One turn sends every row of this set to another row. A few are shown first. Where does it send the rows asked after them?
vigi: [-10  -5  11  -5 -10   8   3   2   2  -5 -10  20   5  -4   7  15   0   2
  -9  -7  10   9   8  16   0   0  -6  -3  -2  18  13   5   6   1   1  -3]
Gilov: [ 11   3   4   1   4   2  11  -4  -6  -6  -7   6  -1  15   2  -3  -5   1
   0  -2   1   1   6  -6   5   3 -35  -6   3  19   8   2   4   7 -14 -16]
lon: [-25  12  -9  -5  -9  17 -11   2  -6  -1  -2  -7   5  -9   7   5   6 -15
 -10  -4  -8  -4   5   3  14  -5 -14   2  -2   7   1   8  -5  -5   7  -9]
nat: [  0  11  24  -9  -6  -3 -14   3   7  -1  -9   3  -3  -8  -9   1  -5   2
  -6  -6 -11  -1   3   3   7  10 -21 -14  -9  -1  -3   8   9  10   6  -9]
Kulod: [  2   6   0   2   8   4   0 -20  -8  -1  -1  -4 -10  -2   9 -11   2  -8
   0  -4  -5   0  -2 -23   2  18 -17   8  14   3  10  -1   5   4   6 -12]
Det: [ -1   5   0   3  -1  -3  -9  18   2   3  -7  17   2  -5  -1   1  18  -3
 -11  -4   0   8   1   0   6   0   1 -21  -8   5   9  -3   3   2  11  -7]
lole: [ -8   6   7  18  -6   5  -2  16  -4 -10 -16  -8  -5   1  -5   5  -8  -1
 -21   5  -5   7  -2   4  18  -7 -10  -7   2 -11   7  -4   8   0  -1  -5]
Zusi: [-12   0  -1  -7   9  -3  -8  -8  -5  13  -2  -8   2  10   5   6  -3   9
   4   3  19   4   0  -7   0  11 -18   5   1  -5  16  -3   2  -1  14  -6]
poded: [  0   9   2 -20 -18  -4  -9  -3  -2  -5  -1   6  -8   4   5  13  15   5
   4   1  -3   3   8   1   7  -6 -13  10  -9  12  14   7  10  12   8 -14]
papaz: [ -4   9  -6 -11 -13   5   6 -18   8  -9  -6  -1   7   7   2  11 -10  -5
   5  10  15  16  -3 -14  11  -1  -2   3   2  -2   3  -4   4   2   2  -9]
gule: [  6   7 -11   1  -5  11   3 -15  -1  -6  -5  13  -5   2 -10  15  -9  -8
   3  -8   6 -26   0 -10  -2   1 -10   6   4  11  14  -3   2 -12   6 -15]
vabu: [ -5  -8   4   8  13   1  -3   2   1  -4  -7  -7  -4  14 -10  -4 -10   5
   3  12   1  -6   0  -8   9  -1  -4   4  17  -3  11  -9   0  -4  13 -16]
basi: [ -3   8   8 -10  -5   7   9 -19   0   8  -5 -21  -7  -1  -1   5 -16  -3
  -6 -11  -3   5   4  -4   9   5 -14 -11  -9   8  10  11   5   5  -8  -3]
piz: [ -5  19 -11   8   2   4   4  -2  -3  -3  -5  11   2  -2  -2   7  -2  -3
  11  18   2 -11   5   1  -1   5 -15  15  12   1   7  -2   4   4 -16  -5]
gasus: [  7  -7   8   2  -1   5   6 -15  -7  -6  -6  16   3  -2  12   0  -8  11
  -1  -3   6 -10   5  -8   5   4  -1   8   2  20  18  -2   5   2   0   3]
gud: [ -1  14 -11   7 -10  16  -1   2  -3  -4  -8   8  -2 -15 -10  -4  -5  -1
 -12 -17  -7  -8  -5   1   7  -1 -30  -8   4  -6  -1   4  14   2  -1   2]
nifo: [-13   5   6  -1   3  -3 -10 -20   4   5   6 -10  -5  -9   2  16   9  -3
  -3 -15  -1   9  -1  -4   4  12   0   2  -3   7   9 -14   8   0   6   0]
Logi: [-13   6  -1   6  -2   8  -7  -5  16   6   1  -5 -15  -9 -13  15   6  -9
  -7 -10  -5   0   4   2   6 -13 -12   6  -5  -1   9 -12  -9  13   4   1]
Lomit: [  6   4   0  -8  -2  -1  -8  -6   0  -3   5   2   4  -3  10   6  -6  -3
  -6  -9   6   9  11 -12  -9  12  -4 -22   4  16   8  10  14  -3   5 -10]
bop: [  1   1  -5   3   6   7   5  -1  11   2 -14  -3  -9   4  -3  13  -8   1
   0  -5  -4   1   2 -16  10  -1 -32  -9  17 -10  -2  -3  21  -4   2 -17]
kodef: [  0   9  -6   0  -4  11  -8   7   9   3 -19   2   4  -3   5  12  -5  -1
   1   5  -7 -13  25   0  -4 -10  -6  -4   7 -10  -4  -7   1   1  10 -16]
goni: [ -3  14   9  10   3  21   8  16  -1  -2 -12   9  -6   2  -3   1   9  -1
   1  13  -2  -5   1 -10   8   2  -5  -8   4  -1   4  -2   4   2  22 -10]
dov: [ -4  11  -3  -2   1 -20 -13  11   0   1  -2  -5  -7  -5  -5  17  -3  -2
 -16 -11  -2   1   3   1  -3  -6 -16  -4  -8   8   9   6   5   0 -10   6]
mog: [ -6   5 -16  15  -5  -1  12   6   0   4  -6   5 -12  -2 -14  11  -2 -13
 -16  -8  -8 -15   1   1   2 -12  -4   6   3   3  11   0   7 -11   8  -5]
nedas: [  9  -3   7   5  -9   9   3  -5   0 -10 -15  13 -14   2  -1   3  -9  -5
  -6  -5 -15 -18   0 -11  13  -7  -8   3  13  -4  14 -10  10  13  -4 -16]

kodef goes to poded
goni goes to vigi
Where do these go?
Lomit goes to nedas
vabu goes to Det
nat goes to Gilov

